[-41 51 13 16 -21]
[12 243 14 -76 -159]
[-2 243 60 -76 -160]
[-7 162 19 -33 -71]
[3 94 -10 -9 -75]
[2 -64 -15 7 47]
[4 -119 -48 8 38]
[-10 -178 -23 61 87]
[15 -607 -61 160 375]
[1 -109 3 1 63]
[-6 118 15 -61 -114]
Counting starts at 1.
The entry in row 3 and column 3 is 60
The entry directly above 160 -> 61
Give the entry in row 3 and column 2.
243
The entry just left of the centre entry -> -64
The entry at row 3, column 1: -2
Give the entry just left of -159.
-76
Give the entry at row 1, column 1.
-41
Give the entry just left of the smallest entry.
15
The entry directly below the centre entry is -48
Give the entry directly below the largest entry.
63
The entry just left of the largest entry -> 160
The entry directly above the centre entry is -10
The entry in the bottom-left corner: -6
Give the top entry of the column that holds the smallest entry.
51
The bottom entry of the column that holds the largest entry is -114
The top-right entry -> -21
Give the entry just right of 7.
47
The bottom entry of the column that holds the smallest entry is 118
Give the entry at row 1, column 3.
13
Give the entry at the centre.
-15
The entry at row 2, column 1 is 12
The entry directly below the smallest entry is -109
Give the entry at row 2, column 2.
243
Give the smallest entry.
-607

A =
[[ -52.297  -55.512  -25.997   19.035  -66.907   55.262   43.742    1.803
   -39.762   49.021  -51.930  -12.460  -86.967  -51.463  -19.166   31.572]
 [ -31.129  -38.553   18.728  -55.752  -57.790   13.982  -11.460 -118.862
     0.072   -7.166   41.973    8.938  -51.656  -29.516   -6.043    5.579]
 [ -49.370  -28.337  -46.409   -5.230  -34.572    5.539  -10.582    9.716
    -2.008   25.909   -3.088   30.567  -53.910   20.480  -42.212   10.482]
 [ -33.611  216.329   52.469  -46.960   64.786 -187.095  143.411 -211.286
  -205.326   55.423  -26.527   85.989   63.902 -225.634  -57.255  -52.742]
 [  -4.955  -11.388  -68.752   15.370  -70.578   24.509  -45.413  -68.727
     4.529    1.172   -1.130  -50.735   -8.550   49.187    2.010   54.512]
 [ -17.137  -56.567   -8.845   50.809  -12.257   24.805  -76.824    7.972
    -5.726   31.725  -17.777    8.869   12.257  -29.307    6.592   15.457]
 [ -75.162  -35.645  -74.756   11.356  -86.448    8.622   27.999   -7.806
    13.798  -45.931   17.822    3.957  -59.991  -53.736  -44.307   23.184]
 [  37.531  -49.261 -100.380   -7.416    2.555 -101.821  112.432  -32.265
    -6.100 -173.741  -18.121   57.889  -48.476  -78.097  -87.325   -6.352]
 [-105.187    5.909  -40.969   48.917  -49.657  -43.414  -54.410  -52.247
  -106.187  -35.770   12.448  -35.027  -91.397  -52.542   -0.363  -53.528]
 [ -10.171  -49.396  -80.068  -22.502 -113.292   30.860   22.162  -68.299
   -28.315  -59.184   28.173   -3.079  -42.032   -4.421   -2.614  -24.453]
 [  43.561 -196.704  -32.785  -29.575   70.923 -175.128  -22.789   48.779
  -143.379 -109.706   42.701 -121.933   34.218  128.537   -0.887  -86.553]
 [ 136.881   46.022   28.597  -55.279  154.856  115.077   64.957  -40.867
     5.282 -271.221  -33.051   12.403 -268.962   50.955  -68.949    0.790]
 [ -39.392  -13.320 -114.385  -64.587  -14.232   19.327  -42.192  -36.293
     5.949  -23.948   37.941  -14.067    2.010  -48.473  -14.690   -1.816]
 [ -13.916  -38.048  -12.583   29.662  -60.104  -54.467   14.371  -35.149
   -35.130  -58.485  -39.422  -45.592   13.237 -111.031  -23.155
   -29.128]]
Report the entry just right of 64.957.
Answer: -40.867
The entry just right of -121.933: 34.218
Report the entry just left of the smallest entry.
Answer: 5.282
The entry just right of -101.821 -> 112.432
Report the entry just right of 70.923.
Answer: -175.128
The entry just right of -55.512: -25.997
The entry just right of the largest entry -> 52.469
Report the entry just right of -86.448.
Answer: 8.622
The entry just left of 55.262 -> -66.907
The entry just right of -49.396 is -80.068
The entry just left of -80.068 is -49.396
The entry just left of 30.860 is -113.292
The entry just right of -34.572 is 5.539
Report the smallest entry.
Answer: -271.221

arr = array([ -54,   77,  518, -218,  496,  661,  184,  461, -274,   54, -280])
Report the second largest entry.
A: 518
Report the third largest entry.
A: 496
The entry just right of the largest entry is 184
Report the second entry from the left.
A: 77
The first entry from the right -> -280
The 4th entry: -218

W =
[[  -8 -207  130   74   20  137  167]
 [-327  -91   77  -72  116  -21  265]
 [  23   48  227  111   25 -394   44]
 [   1  121  -83   78  170   44   34]
 [-504   84   29  158   34   34 -210]
 [  50   22  -59  -31   -7   -5   58]
 [   4  124  -81   22   85   39   49]
 [ 218 -280  171  159  -49  245  103]
 [ 203  -35  135  135  305  111  269]
 [  13   73  -70   55  147   27   29]
 [-302 -241  106  -38  -80   59  165]
 [  39   66  308   98   -4 -478   65]
 [-111 -241  123   30  -35  119  159]]
Counting starts at 1.
The top-left entry is -8
The bottom-right entry -> 159
The entry just right of the largest entry: 98
The entry in row 3 and column 1 is 23
Which number is the entry at row 2, column 1?
Answer: -327
Which number is the top-right entry?
Answer: 167
The entry at row 1, column 2 -> -207
Which number is the entry just right of 203?
Answer: -35
The entry directly above 170 -> 25
Which number is the entry at row 2, column 2?
Answer: -91
Which number is the entry directly below the smallest entry?
Answer: 50
The top entry of the column that holds the largest entry is 130
Which number is the entry just right of -504?
Answer: 84
The entry just right of the centre entry -> 85
Which number is the bottom-left entry?
Answer: -111
The entry in row 3 and column 2 -> 48
The entry in row 2 and column 3: 77
The entry just left of the centre entry is -81
Which number is the smallest entry?
Answer: -504
Which number is the entry just left of 73?
Answer: 13
Which number is the entry just left of -5?
Answer: -7
Which number is the entry just left of 123?
Answer: -241
Which number is the entry directly above 27?
Answer: 111
The entry just right of 66 is 308
Which number is the entry just left of the largest entry?
Answer: 66
The entry directly below -302 -> 39
Which number is the entry directly above -80?
Answer: 147

Read these off the matrix that follows. Counting starts at 1.
1) Give the entry in the top-left corner.
2) Give the entry in the bottom-right corner.
3) Give the entry in row 2 and column 3.
4) Give the entry at row 3, column 1.
5) Give the entry directly above 76.
6) Give the top-right entry.
7) Give the entry just left of -162.
8) Give the entry directly above -386.
[-568 -454 69 -96 -83 -235 -10]
[-459 -171 -178 145 88 -41 -105]
[-387 -181 -192 155 68 54 -99]
[-671 -350 459 194 -226 -245 -247]
[-453 -395 6 -39 168 -217 -192]
[-581 -432 79 -107 -79 -209 -62]
[-573 -430 76 -117 -95 -232 -25]
[-599 -426 69 -98 -113 -267 -5]
[-133 -282 -172 170 -26 38 3]
[-452 -165 -168 151 91 -25 -121]
[-559 -381 191 104 -232 -222 -296]
[-444 -386 -17 -17 183 6 -185]
[-181 -258 -146 146 -14 120 -96]
[-414 -162 -180 154 85 85 -147]
1) -568
2) -147
3) -178
4) -387
5) 79
6) -10
7) -414
8) -381
